array([[ 11,  -2,  -9,   9,   6,   0,  -7],
       [-13,   9,  -1, -13, -11,   3,   3],
       [ 20,  22,  13,   3,  31,  -2,  -4],
       [  8,  21,  21,  23,  30,  24,  -9],
       [ 14,  -2,  10, -20,   9, -11,  20],
       [-14,  11, -26,  22,  -7,  23, -16],
       [ 18,  -4,   8, -12,  10, -11,  12],
       [  3,   5,   7,  -5,   6,  -3,  -3],
       [ -1,   7,   4,   2,   4,   1,   5],
       [-15, -11,   6,  -7, -18,   1,   4],
       [ 10,   8,  -3,  17,  15,   4, -19]]) result: 4

array([[ -4,   2,   4,  -1,   7,   3,   3, -11,  -3,   7],
       [ 10,   3, -11,  -5,  -1,   0,  -2,   8,   7,  -5],
       [  0,  26,   3,  -1,   0,   6,   6,  12, -10,   9],
       [-11,   4,  32,  -1,  13,   8,  -3,   7,  -6,   0],
       [  1,   5,   1,   6,  -8,   4,   0,   8,  -2,  -4],
       [  4,   9,   7, -10,  25,   3,  -2,   3,  -3,   2],
       [ -3,   5,   5,   3,  -4,  13,  -1,  -2,   4,  -1],
       [ -1,   4,  -3,  -3,  -1,  -2,   7,  -7,  -3,   9],
       [ -1,   8,   7,   7,   4,   0,  -5,  14,  -9,  -4],
       [  3, -13,  -5,  -3, -12,   4,  -4,  -1,  18,  -9],
       [ -4,   7,   0,  -3,   3,  -3,   8,  -8,  -8,  12]]) result: -9

array([[ -2,  -1,   0,   7,   7,   2,  -2,  -5,   8,   7],
       [  2,  -2,  11,  -4,  -1,  -1,   6, -18,   8,  -4],
       [ -4,  -2,  -9,  12,  10,   3,  -7,   4,   6,  13],
       [ -4,  -5,  -4,   3,   5,  -4,  -2,  -6,   4,   1],
       [  2,   2,   4,  -3,  -3,   1,   3,  -1,  -2,  -1],
       [  1,   0,  -3,  -5,  -4,   1,   3,   6, -12,  16],
       [ -2,  -1,  -3,   4,   3,  -1,  -3,   1,   3,  -4],
       [  6,  14,  -1,   6,  -4,  10,  -5,  26,  -3,  -9]]) result: -4

array([[-25,   1,  21, -26,  -5,   5,  -2],
       [ -3,   0,  23,   9,   4,   0,   0],
       [ 18,  27, -32,  -7,  15,  30,  22],
       [  3,   2,   6,   8,  15,   1,   3],
       [ 25,  10, -11,  19,  -1,   8,  13],
       [ 10,   6,  -7,   1, -10,   5,   9],
       [  5,  13, -11,  -9,   1,  14,  11]]) result: 9

array([[ -6,  10,  18,  18, -11, -19, -12],
       [ -5,   4,  18,  25, -11, -27,  -7],
       [ 18, -14, -10,  -1,  20,   2,  15],
       [  3,   2, -11, -22,   6,  24,   3],
       [  7,  -9,   0,   7,   3,  -6,  13]]) result: 3
---
[[  5.05  -4.26  -4.29  -4.92   6.05   6.49  -3.60   9.76   5.83  -3.40
   -1.02   4.09]
 [ -3.84   7.40 -10.57   6.58  -8.83  -4.37   8.50   2.76  -3.68  -9.46
   -2.67  -4.14]
 [  4.34  -0.88   3.02   0.16   1.97   2.55  -2.73   5.91   3.01 -12.39
  -16.69   3.66]
 [ -2.52  -1.81  -5.58  -1.60  -4.12  -1.73   0.20  -1.75  -1.79   0.76
    3.25  -2.32]
 [  3.67 -12.79  -0.31 -12.68   7.01   5.35 -10.55   0.06   4.96   9.02
    7.63   3.81]
 [  2.74 -10.19  12.77  -5.54   3.34   1.87 -11.13  -4.07   1.51   0.02
  -14.00   2.93]
 [ -4.44  -0.25  10.64   7.04  -7.49  -5.39  -0.81  -6.18  -6.11  -3.50
  -18.02  -4.51]
 [ -0.62 -14.08  -3.81 -13.24   3.74   3.77  -9.52  -3.95   1.98  17.90
   18.81  -0.18]
 [ -3.45  10.22  -8.58  10.84  -8.86  -3.99  10.42   6.18  -3.74 -13.64
   -9.25  -4.28]
 [ -9.08   7.96  -1.90  13.46 -13.55  -8.08   9.33  -2.64  -9.25  -4.54
   -8.44  -9.41]] -9.08

[[-0.6 -0.1 -1.8 -0.3 -2.1  0.0 -1.3]
 [-1.5 -1.5 -1.1 -1.3 -1.3 -0.6 -0.4]
 [-1.4 -1.1 -1.1 -1.3 -1.3 -0.3 -0.7]
 [-0.9 -1.7  0.4 -1.6 -1.1 -0.6 -0.4]
 [-0.9 -0.8 -1.1 -1.0 -0.6  0.3 -0.6]
 [-1.3 -0.9 -0.1 -2.0 -1.5 -1.2 -0.9]
 [-0.6 -1.9 -1.8 -0.5 -1.9  0.3 -0.4]
 [-0.9 -1.5 -2.2 -1.2 -0.2  0.6 -0.3]
 [-1.9 -1.5 -1.3 -1.6 -0.6 -1.2 -0.1]
 [-1.3 -1.1  0.1 -1.6 -1.9 -1.5 -0.8]
 [-0.3 -0.8 -2.2 -0.6  0.2  2.3 -0.7]
 [-1.4 -1.9 -0.1 -1.6 -2.3 -1.7 -0.7]] -1.4

[[ 0.14  0.01 -0.01  0.17  0.05 -0.05 -0.06  0.01 -0.01  0.19  0.23  0.06
   0.05 -0.03  0.01  0.17]
 [ 0.13  0.09  0.04  0.10 -0.09  0.13 -0.11  0.03 -0.13  0.15  0.18  0.06
   0.21  0.11  0.18  0.17]
 [ 0.07 -0.04  0.11  0.29 -0.03  0.09 -0.16 -0.08  0.00  0.21 -0.09  0.02
   0.19 -0.01  0.07  0.10]
 [ 0.18  0.01  0.01  0.22 -0.05  0.09 -0.10 -0.05  0.02  0.09  0.03  0.09
   0.07 -0.07 -0.04  0.21]
 [ 0.21  0.13  0.18  0.10 -0.07  0.20  0.05 -0.11 -0.09  0.22  0.15 -0.08
  -0.11 -0.09  0.11  0.09]
 [ 0.19  0.13 -0.01  0.18 -0.03  0.04 -0.10 -0.06  0.00  0.13  0.13  0.19
   0.19  0.04  0.06  0.17]
 [ 0.07  0.09 -0.13  0.15  0.11  0.07 -0.01 -0.05 -0.11  0.21  0.15  0.14
   0.00 -0.02  0.08  0.24]
 [ 0.13  0.14  0.03  0.21 -0.09 -0.02 -0.03 -0.11 -0.02  0.08  0.17  0.23
   0.07  0.07  0.02  0.24]] 0.13

[[-16.06 -13.35  -1.87 -12.70  11.15   1.96  -7.70   5.46   6.98  -7.06
    2.78  -2.07]
 [  7.48  11.15   1.99   4.75 -21.74  -8.09   4.87  -6.40 -10.73  -1.69
   -9.82   2.40]
 [-14.97   1.16  10.79   6.58   4.85  -6.41  -7.07 -20.04  -4.81   8.75
   -2.77  -1.49]
 [ -6.53   3.02   6.63   7.80  -1.91 -13.44   9.11  -3.75 -18.33   9.41
   -1.85  -2.97]
 [-12.38  -2.11  -6.14   9.35   3.94  -1.06  20.22   3.06  -6.70  -1.20
    3.48   1.99]
 [  3.82   6.02 -13.15   5.77  -8.21   2.59  14.02   1.39  -4.79 -14.49
   -6.34   7.16]
 [  3.30  -2.72   8.10 -12.22   0.77 -12.54  -1.04   9.58 -10.57  11.30
    7.79  -8.56]
 [ -6.63  -7.77   8.07 -12.59   8.61  -7.87 -18.95  -1.74   0.67  13.26
   -1.26  -3.38]
 [  7.85  -5.87  -2.97 -11.03  -8.84  -0.76 -24.41  -6.48   4.97   3.46
  -10.32  -5.99]
 [-15.22  -0.31   9.69   5.31   5.05  -5.06  -7.31 -20.42  -2.58   9.04
   -3.98  -1.51]] -15.22

[[-14.84 -11.64  -5.54  14.25  -7.36  -0.48   8.42]
 [-14.03  -3.15  -1.60  19.14  -5.91   0.19   9.25]
 [-13.96 -14.87  -6.24  11.85  -7.85  -0.13   6.20]
 [-14.49  -2.61  -1.13  -5.22 -11.13 -16.23   5.22]
 [ -1.65  -3.29  -0.91 -21.77  -4.76 -11.52  -4.38]
 [  5.12  20.40   9.57  14.26   4.34   1.56   5.01]
 [-15.28   8.22   3.12   6.61 -10.53 -13.71   9.21]
 [ 16.69   6.35   3.74   7.13  11.89  14.64  -4.05]
 [  2.33 -10.53  -4.35 -21.78  -0.82  -5.39  -7.53]] 2.33

[[ 0.02 -0.04  0.01  0.00 -0.02 -0.01 -0.07]
 [ 0.04  0.02 -0.01  0.01  0.01  0.01  0.04]
 [ 0.07  0.11  0.00  0.00  0.01  0.00  0.03]
 [ 0.00 -0.26  0.00  0.00  0.03  0.00  0.03]
 [-0.04  0.18  0.00  0.01 -0.04  0.00 -0.02]
 [-0.03  0.14  0.01 -0.01 -0.02 -0.01 -0.13]
 [-0.10  0.00  0.00 -0.01 -0.01 -0.01 -0.02]
 [-0.02  0.11 -0.01  0.01 -0.02  0.01  0.02]
 [ 0.06 -0.02 -0.01  0.01 -0.01  0.00  0.09]
 [-0.10 -0.09  0.00 -0.02 -0.01 -0.01  0.03]
 [ 0.02  0.09 -0.01  0.01 -0.01  0.01  0.03]] 0.02
